Each path below is one point turned by a fixed rotation once a step. After each direction that follows a path, write how fast that rotation turns it, in deg/step (0 if it stays still).
Each turn is a multiple of 5 degrees from 10 to 175, or 0.
Each row of a path follows its step; steps can be skipped.
Rotation 1:
step 0: [  6  24 -23 -10  12   9   4 -12 -27  30 -17 -38  -3  -7 -25   1  -6  11
  12  23   2 -12 -32   4  21 -38   3 -15 -42  18   8  -7  18  -3 -19 -26]
step 1: [  9 -27  10  47  24  13 -16  13 -29  24 -39  -4  19  -8  -4  13 -38 -18
  22   1 -21 -32   2  16   5  10   6  17   2  27  -6  -4   5   2 -17  -4]
step 2: [  3 -24 -16   0  25 -23   3 -37 -18  21  19  -6  19   1 -45  -2 -17  34
 -17 -34  -5 -17  -1  22  16 -10  -1   8   3  19  21  14  26 -22 -13   3]
step 3: [-24 -17  12  22  24  30  -4  11 -18  -3   6 -12  -3 -26 -27 -40   7 -24
  21 -13 -31 -10   0  32  14 -18 -32  10  14 -24  -6  20  16 -15   2   6]
step 4: [ 28  16 -24  11  25  -7  19  -8  -9  -1 -16 -17 -12  22  -1 -32  13  24
   8  -6  18 -14   5  41  41 -32   7  -6   5 -20  -7 -10  12   2 -39   5]
step 5: [  9 -15  10 -17  17  54   9  13  -5  -1  -9  -4   1  15   3  -6 -19 -38
  22   8 -10  -6 -17  21  15 -35  10  20   5  27  29  -7   5 -12 -34 -27]
step 6: [ 26  -8 -16   6  23  10 -17 -22   7  20 -33 -18  24  22  -5 -11   3  23
 -12   5 -19 -19  22  27  -5   7  27   6  51  16  14   3  26  -5   6 -24]
step 8: [ 13  -4  -4  23  23  10 -32   8  14  20  -1 -31  -8  19   9 -22  14  17
 -22  18 -15 -23 -25  34  32  -5 -24  11   4 -44  19  -7   2   5  18   9]
step 9: [ -3  -9 -12  -6   1  27   1  29  10   2 -22 -22  12  25 -27  -4  -8  -2
  25 -22  20  -5 -21  -7  33 -34  18   0  -9  -6  13 -54  27   4  -1  17]
step 11: [-12  -1   1  -5  10   4 -18 -18 -22  10  16 -18  20  29 -45  -8   8 -17
 -10   0 -18 -19  18 -11  13 -10  38 -41  18   3  11 -24  15 -38  13   6]
Directions:
[ -3   1   8  -7   2  -2   1  -3  -4  -3   9 -16 -10   0   4  -6   1   3
   4   1  -9  -9  10   0  -2   1   3   5 -13 -11  -1  -9  -1  17  -5  -3]
85
[ -9  -4 -11   1  -9   4   5   4   1  -3   9   4 -12  -1   3   4 -13   7
  -1   4  -9  -6   8  13  -1  -9   6  -4   2   4 -13   5   3  -7  -3   6]
35
[ 11  -4  -1   2   0  -8   8   0  -2   4   4  13   1   2   9  -6 -11  -4
 -12 -12   4   0   7  -2  10   4  -6   5  -5   2  -6 -11  -8   1 -13   1]
130
[  4   4   9   8  -7   1  17   0  -1  -5   1   3  -7  -5  -9   0   9   0
  -6  -8   1   1 -14  11  -7  -6   5   7   6  -7  -1 -13   1   1   4   6]
65
[  1  12   3   7   8  11   4  -2  -3   7  -7   2  -9  -2 -10   5  -2   2
  -2  -7   8  -5   5   6  -8   6 -10   3 -12   5  -1  13   8   1  -9  -3]
10
Rotation 2:
step 0: [ 45 -17  13 -25  21  -3  20  -5  36   9  24  -7  28  12  -4  20  14   4
  20  -2  45 -13  -6   9   4  -4 -28   0 -25 -12  18 -13  -8  17   8  -3]
step 1: [ 10   5 -16  -6 -14 -37  -2  -6  37  13 -37   8 -29 -19  -4  39 -17  -5
 -17 -11   9  -8 -13  -4  -8 -13 -13 -15 -12  27  16  16   2 -33  12 -28]
step 2: [-12   1   1  14   8   8 -18  12  -7  23 -18   3  11   2  42  22 -15  -1
 -11  50 -12   8   5  35  28  15  19  12 -24   6 -14 -22   8 -31  -5 -17]
step 4: [ 41  23 -33  -1  -2  -8  18   5  26   9  16   5 -16   3  -2  37  -7 -18
 -19 -20  12 -16  44   0  -4 -36 -13  -4   6   3   8  -9 -25  -2 -22  10]
step 5: [  2 -26  -2  30   4  33 -11 -27  16 -10 -17   2  -5 -31  12  32 -17   4
 -23  27  22  -4  -3  23   0  -6 -28  -4   6  -1 -29   2 -14 -33  29   1]
step 6: [ 12  12   3   1  11   6  -9 -13  -4   2 -12  15  34  -2  45   4   3  26
  25 -30 -27  25   8   7   6  41  -6 -20  10  33  -1  -7  11 -36   3  -2]
step 7: [ -2  22 -30   3  11 -29  16   1 -14 -27  -6  47  13  40  11  -2 -15 -12
  -6  12 -20  -1  36  16 -19 -17   9 -14   0  -1  11 -17 -20  14   8  23]
step 8: [ 30   2   3  -1  -5  33  12  18  -7   9  41  28  -8   5 -12  -9 -25   6
  -1   7  18 -24   2  15   2 -20 -29  24   8  -7 -22  18 -28 -29  24  26]
step 9: [ -1   6 -30  52  -8  11   6  -3  15   7  -4 -15  -8 -21  29  -6  -6  -1
  27 -47   8   5 -10   2 -11  16 -43  -8  -4  13 -15  -1   2   3  30  -9]
step 10: [-34 -11   4  27 -23 -46  10 -15  12  -7  -3   7  36  18  14   4   4  -9
   7  24 -16  34  23  11 -10   8 -18  12   7  29  -2   6   6 -17  -9  32]
Directions:
[  2  -2  -1  -3   6  13  -9  -1  -2   7  -2  -1 -12  -4   0  -3   3  17
   1  13  -1  -5   3  -1  -4  10  -2  11 -11   5  -7  -3  -4   4   4  11]
120
[  8   1 -12  -5  -2  -3   1  -1   7 -10   6   3  -3 -21  -1  -6 -14   4
  -7  -1  -1   4  -8   8   8   1  -6   6  -4  -8   8   4   1   3  -6   4]
95
[  3  -2   2   4   7   3  -6   9  -8  -6  11  -3   8 -11   3   0   5  11
  17  -8  12   9  -4   0   2  -1   2 -10  -6   5   4  -7  -2   3   4  -5]
120
[  1 -12  -3   8  -2  -4  -5  -1 -12   6 -10  -3   8  -4   5  -1   3  -1
  11   4 -11  -8  -2   7   4   9  -9   2  12  -2   9  -3  -4   5 -11  -1]
100
[ -6   6   2   2  -8  -5  12  10  -7  11   0   7  -9   6   0 -12  -8   6
  -1   2   5  -9  -3   9   8   6  -1 -10  -9   0   8  -3   0  -5   6  -5]
60
